Look-ups in named tables: a row name and a column name give one cell, copied from the table.

vib
fields: fivafa, gizeres, pirazot, buzudu, busuvop, boboza, tatuk, dil, masuvag, paguton
zug: [109, 119, 120, 99, 113, 109, 151, 131, 109, 109]
tosu: [212, 212, 31, 44, 157, 181, 0, 172, 113, 144]
podo: [150, 64, 18, 153, 79, 114, 82, 139, 84, 100]
zozo: [124, 213, 57, 39, 135, 188, 81, 88, 106, 89]
vis: [66, 76, 188, 179, 46, 73, 138, 113, 69, 176]

vis, paguton -> 176
podo, pirazot -> 18
tosu, tatuk -> 0
zozo, pirazot -> 57
zug, boboza -> 109
zozo, boboza -> 188
tosu, busuvop -> 157
zug, masuvag -> 109

Table sudoto
	deki	lelofin	dip	kolori
til	5832	704	2701	4290
boko	4651	118	4479	3958
puz	4984	1915	7666	4231
fugi	7171	2084	2256	4718
pas	6396	3598	7794	4683
tar	8277	4546	4929	5189
ton	7109	1973	2241	4668
bamop	5609	537	2924	4199

bamop, lelofin => 537
til, lelofin => 704
tar, deki => 8277
bamop, kolori => 4199
pas, dip => 7794
til, deki => 5832
tar, kolori => 5189
ton, dip => 2241
boko, lelofin => 118
boko, dip => 4479
til, kolori => 4290
puz, kolori => 4231

kefo
        nitulup   lagu   kiku
beb        54.1   47.2  -59.4
mis        37.6  -38.9   77.6
lipoki     31.4   70.7  -27.6

beb, nitulup -> 54.1
lipoki, lagu -> 70.7
mis, nitulup -> 37.6
lipoki, kiku -> -27.6
beb, kiku -> -59.4
lipoki, nitulup -> 31.4
mis, kiku -> 77.6
beb, lagu -> 47.2
mis, lagu -> -38.9
Row with the largest kiku: mis

nul =
|  | laloso | visu |
|---|---|---|
| bor | 42822 | 46348 |
| zikofi | 55241 | 29158 |
| tef | 55644 | 76548 |
| domas | 65840 | 62893 |
| sete | 39466 | 35489 |
| gubibip | 42959 | 20948 |
| defar | 47369 | 43473 |
| tova | 63500 | 62521 |
| dumirik | 38512 | 87476 |
| tipuna | 50940 | 51108 |
| nulod | 52166 | 78480 |
| pibilu | 63452 | 48407 |

What is the visu of gubibip in nul? 20948
What is the visu of tipuna in nul? 51108
What is the laloso of dumirik in nul? 38512
What is the visu of dumirik in nul? 87476
What is the visu of nulod in nul? 78480
What is the laloso of pibilu in nul? 63452
What is the laloso of tipuna in nul? 50940
What is the laloso of nulod in nul? 52166
What is the visu of tef in nul? 76548
What is the laloso of tef in nul? 55644
What is the visu of sete in nul? 35489
What is the laloso of zikofi in nul? 55241

laboki.csv
,likepa,lov
pim,0.154,0.198
lav,0.307,0.104
tel,0.366,-0.407
valos,0.461,-0.978
som,0.515,-0.417
sim,-0.659,0.713
gif,-0.195,0.544

sim, lov -> 0.713
pim, lov -> 0.198
gif, lov -> 0.544
lav, likepa -> 0.307
sim, likepa -> -0.659
som, likepa -> 0.515
tel, likepa -> 0.366

Table lev
,dig,sukedo,niti,kinorom,vit,puf,raz,tos,fuf
nus,445,348,313,449,188,379,413,289,384
zefizez,426,398,546,714,554,567,49,312,753
nozugep,411,395,328,472,395,311,438,307,409

nozugep, kinorom: 472
zefizez, niti: 546
nus, raz: 413
nus, puf: 379
nozugep, fuf: 409
zefizez, sukedo: 398
zefizez, tos: 312
nozugep, vit: 395
nus, sukedo: 348
zefizez, raz: 49
Row with the largest niti: zefizez

bik
|  | tas | nekana | lerum | bago | tesid |
|---|---|---|---|---|---|
| menin | 85 | 227 | 229 | 105 | 130 |
| pek | 99 | 195 | 99 | 162 | 164 |
| vetu | 18 | 117 | 244 | 172 | 116 |
| tabilo | 165 | 200 | 144 | 159 | 164 |
| duv | 128 | 113 | 145 | 86 | 136 |
| pag | 163 | 122 | 178 | 194 | 109 |

nekana of duv is 113
bago of pek is 162
tesid of duv is 136
tas of duv is 128
tesid of pek is 164
nekana of tabilo is 200
tas of vetu is 18
bago of tabilo is 159

tev
cols = sefimu, tik, gul, gibi, gotapu, bav, sabo, pid, dutibik, tinab
luzib: [93, 126, 151, 122, 255, 26, 121, 35, 125, 220]
gug: [193, 136, 118, 99, 16, 189, 163, 191, 103, 93]
lefof: [90, 138, 124, 171, 10, 104, 67, 55, 139, 91]
vuk: [128, 101, 151, 19, 105, 226, 143, 147, 107, 160]

vuk, sefimu: 128
gug, dutibik: 103
gug, gul: 118
lefof, pid: 55
vuk, gul: 151
vuk, gotapu: 105
luzib, tinab: 220
lefof, bav: 104
luzib, sabo: 121
luzib, gotapu: 255
luzib, bav: 26
gug, tik: 136
luzib, sefimu: 93
gug, sabo: 163
lefof, gul: 124
gug, bav: 189
vuk, sabo: 143
vuk, tinab: 160
gug, pid: 191
gug, gotapu: 16

